128 stands for zero in the data rows.
Some points, one per row:
[131 90 134 112 118 94 123 135 86 165 143 160]
[159 142 166 148 187 112 207 174 126 150 109 166]
[158 66 181 92 145 66 72 132 75 131 187 139]
[110 137 100 111 56 52 139 70 108 124 115 83]
[156 151 118 151 150 126 156 182 118 95 90 102]
[94 101 154 53 119 110 153 126 55 151 126 104]
[153 169 153 135 157 131 74 127 170 132 103 124]
[94 63 86 119 125 93 123 48 113 134 142 85]
[139 184 155 141 115 139 75 155 184 96 67 128]
[84 117 57 122 112 97 177 97 49 118 155 108]
[123 101 102 107 88 169 150 140 132 80 158 134]
[129 103 122 86 141 124 155 101 90 171 145 160]
[133 99 118 115 111 149 165 158 169 90 88 122]
[164 101 149 134 103 124 100 130 155 116 174 125]
[141 118 124 188 92 108 86 31 109 151 131 80]
[131 163 106 167 108 129 139 140 127 156 137 114]
[150 73 104 158 154 102 128 102 103 231 145 112]
[161 160 162 125 144 143 128 141 150 119 99 127]
[145 183 127 125 160 160 91 129 142 90 64 113]
[113 94 140 180 136 90 122 114 133 163 173 114]
[127 152 74 118 139 106 41 126 106 71 213 22]
[82 131 77 91 75 94 83 62 168 156 148 117]
[135 188 157 140 160 145 129 152 142 90 78 130]
[131 96 109 109 87 159 147 138 140 75 156 134]
[133 115 131 132 117 110 144 88 145 135 162 116]
[137 100 123 114 115 147 166 177 176 106 75 116]
[146 166 154 150 150 141 119 165 131 93 82 121]
[139 170 170 141 131 155 91 116 129 108 83 126]
[150 132 151 117 171 108 154 155 133 105 78 153]
[158 176 162 137 146 142 109 143 131 126 78 120]
[77 55 144 146 136 86 99 141 48 136 177 130]
[78 97 115 106 114 90 113 130 173 163 190 104]
[132 89 119 109 100 159 151 150 154 76 131 118]
[81 98 150 128 55 137 93 116 145 116 176 98]
Then 12 other points, each followed by its number:
[173 173 156 150 134 206 93 102 192 137 48 137] 0
[102 73 88 135 153 116 148 106 99 115 159 141] 1
[84 103 167 188 85 98 188 114 178 165 152 177] 2
[148 154 156 161 136 129 100 133 153 75 104 119] 3
[125 95 109 108 88 168 140 138 134 79 175 126] 4
[154 212 159 134 143 176 105 128 172 124 86 126] 5
[131 115 109 135 76 120 170 84 115 108 125 133] 6
[118 49 132 86 163 136 174 165 121 173 138 165] 7
[150 113 173 86 145 121 171 152 140 92 137 164] 8
[164 158 116 82 146 129 186 173 110 125 108 145] 9
[64 173 123 167 126 112 83 89 153 206 117 123] 10
[127 100 74 138 90 86 101 97 80 110 199 133] 11
Which of these numbered points is nearest to each point below, ignoring the direction in which the first points spread most? Its number follows each.
[198 168 111 117 124 133 171 81 126 108 146 124] > 6
[36 155 121 158 136 90 133 153 176 173 136 121] > 10
[163 68 184 147 135 84 86 126 147 153 130 98] > 3
[116 194 133 139 177 98 156 137 169 173 104 142] > 10
[91 139 155 213 77 177 191 114 78 157 209 151] > 2
[147 106 133 116 110 137 164 158 186 105 94 130] > 6
Now 12 new points, numbered from 0 again:
[44 80 117 118 104 75 64 128 86 141 153 88] 0
[100 90 98 92 127 130 138 107 106 156 138 75] 1
[139 101 129 128 155 135 108 108 107 159 162 120] 2
[190 172 149 80 130 129 169 141 133 112 103 130] 3
[140 98 123 120 118 152 157 155 171 101 101 117] 4
[141 227 106 140 154 148 77 129 156 102 86 124] 5
[162 158 131 136 161 137 158 160 123 135 86 124] 6
[138 124 132 111 129 153 135 76 118 158 152 106] 7
[165 157 147 136 151 124 120 161 137 100 102 124] 8
[129 92 116 110 97 162 158 146 154 86 124 120] 9
[124 94 111 80 111 58 165 94 117 193 130 176] 10
[139 169 151 130 144 148 120 162 144 116 90 135] 11
The same question for these:
[44 108 31 150 43 79 18 0 98 165 185 74] > 5
[140 137 108 137 151 107 166 158 110 138 103 139] > 6
[144 186 171 139 131 149 86 149 145 117 70 134] > 11
[127 100 99 111 81 164 140 129 119 84 171 131] > 9
[126 160 109 117 178 112 124 51 103 153 180 95] > 7
[98 130 143 180 81 42 106 168 65 165 122 107] > 0
